In the rows, 128 means zero.
A single turn carries every row of the set below to another of its rows. Some are shown first; where does it send the rows asked next?
j_721: [142 133 128 139 135 116 110 113 102 118 118 133 116 131 146 117 105 124
 116 175 148 114 109  73  97]
j_291: [136 152 107 128 146 134 110  82 149  98 152 132 148 148 160 149 116 103
 108 138 141 102 117  92 103]
j_352: [131 118 123 142 122  99 126 111 128 114 117 143 115 138 150 127 106 117
  84 170 119 109  99  97 111]
j_253: [136 114  80  97 122 140 123  91  91  95 115  95 124 125 150 109 125 110
 100 148 127 123 135  96 114]
j_669: [148 138  98 114 109 140 153 117 153 128 158  86 126 132 120 144 131 142
 137 135 140 132 120 111 114]
j_42: [153 136 114 101 135 153 144 120 153 100 163 106 126 139 131 150 137 148
 141 143 117 135 111 106 114]
j_889: [152 122 143 137 140 110 118 107 142 125 122 129 125 151 148 110 119 110
 110 181 135 124 101  86  88]
j_999: [142 141 113 114 125 149 149 116 149 107 148  85 140 129 123 149 140 140
 140 154 106 131 115 116 128]
j_128: [176  96  96  85 129 135 124  96 138 119 114 109 135 147 158 115 151  94
 109 148 125 131 125 107 100]
j_109: [132 144 127 143 121 113  95 105 151 135 123 119 122 127 161 141 124 130
 119 169 143 114  93  94  99]
j_564: [168 100  94  93 118 118 130  95 137 110 116 147 115 137 166 138 131 105
  89 154 116 115 119 110 111]
j_37: [143 145 106 126 119 138 152 120 152 123 167  96 129 140 117 145 121 142
 136 133 145 128 116 102 110]
j_747: [179 116  80  87 132 126 109  93 126  97 123 130 135 114 131 127 136 108
  98 152 114 144 138  91 114]
j_988: [164 126 117 122 154 131 132  85 140 101 134 128 159 162 147 122 121  79
 105 153 127 110 128  92  98]
j_87: [142 148 103 127 110 140 152 114 151 121 156  85 126 127 120 142 115 149
 134 144 134 130 120 105 102]
j_34: [109 123  93 134 124 126  95 126 124 124 130  95 136 144 151 132 133 126
 108 113 146 119  95  97 116]
j_71: [133 108  96 118 121 133 125 100 117 105 104  75 135 135 147  96 123 110
  93 155 106 132 122 104  95]
j_597: [149 133 122 134 147 101 103 112 125 106 138 151 128 129 117 121 116 117
  98 167 131 138 110  72 114]
j_371: [149 148  97 117 117 146 157 106 154 113 165  92 132 133 122 146 119 139
 133 135 136 127 127 107 106]
j_808: [139 113  80 110 123 116 109 110 108 103 115 102 136 113 116 111 135 114
  89 147 110 148 126  94 131]
j_810: [157 122  91  91 120 133 106  86 155 127 130 115 135 135 167 150 159 102
 119 139 142 117 116 114 120]
j_789: [150 137 109 117 131 156 138 135 142 105 148  92 136 133 127 150 128 156
 143 136 112 133 110 102 108]
j_372: [149 120 101 139 130 108  94 137 108 120 109 119 138 116 114 119 120 129
 102 150 123 142 110  76 113]
j_66: [125 135  80 114 110 142 106  85 135 103 116  81 131 114 167 132 123 126
 101 145 115 120 122 109  97]
j_103: [153 149 121 126 134 150 145 124 150 108 150 100 148 134 123 158 127 141
 146 151 112 123 113 104 115]
j_688: [177 133 107 116 146 112 113  94 134 107 132 150 155 127 119 138 132  90
 105 163 126 128 130  85 127]
j_856: [181 118  96  87 127 135 122  84 115 116 113 128 132 126 157 132 139  95
 122 165 140 114 137  96 114]
j_838: [133 139 126 118 131 141 144 125 150 108 160  98 124 137 122 143 137 150
 138 154 117 135 102 108 124]
j_320: [144  95  93 129 115 113 115 140 112 125 101 127 124 140 152 131 118 125
  91 129 122 116 100  97 109]
j_328: [136 104 113 142 137 121 111 140 113 127 112 100 142 158 137 105 124 113
 107 132 135 127  99  85  97]
j_362: [152 134 120 120 150 122 125  90 112 108 140 148 141 151 142 129 123  87
 115 160 154 103 124  82 123]
j_933: [155 148 110 120 113 137 154 109 161 127 160  98 126 130 122 149 124 141
 140 149 140 128 120 107 107]
j_315: [162 119 107 133 136 115 130 109 131 112 121 157 150 151 150 150 111  92
  94 142 124  95 117  96 114]
j_772: [132 109  99 129 120 121 109 130  85 131 103  99 129 132 137 113 130 117
 115 145 145 120 110  87 123]
j_586: [135 107  81 119 112 122 135 101 115 102 103 110 138 130 151 129 117 103
  77 144 100 109 124 113 121]

j_747 -> j_597
j_856 -> j_721
j_34 -> j_810
Where do these go?
j_371 -> j_37
j_789 -> j_42
j_352 -> j_586
j_988 -> j_328

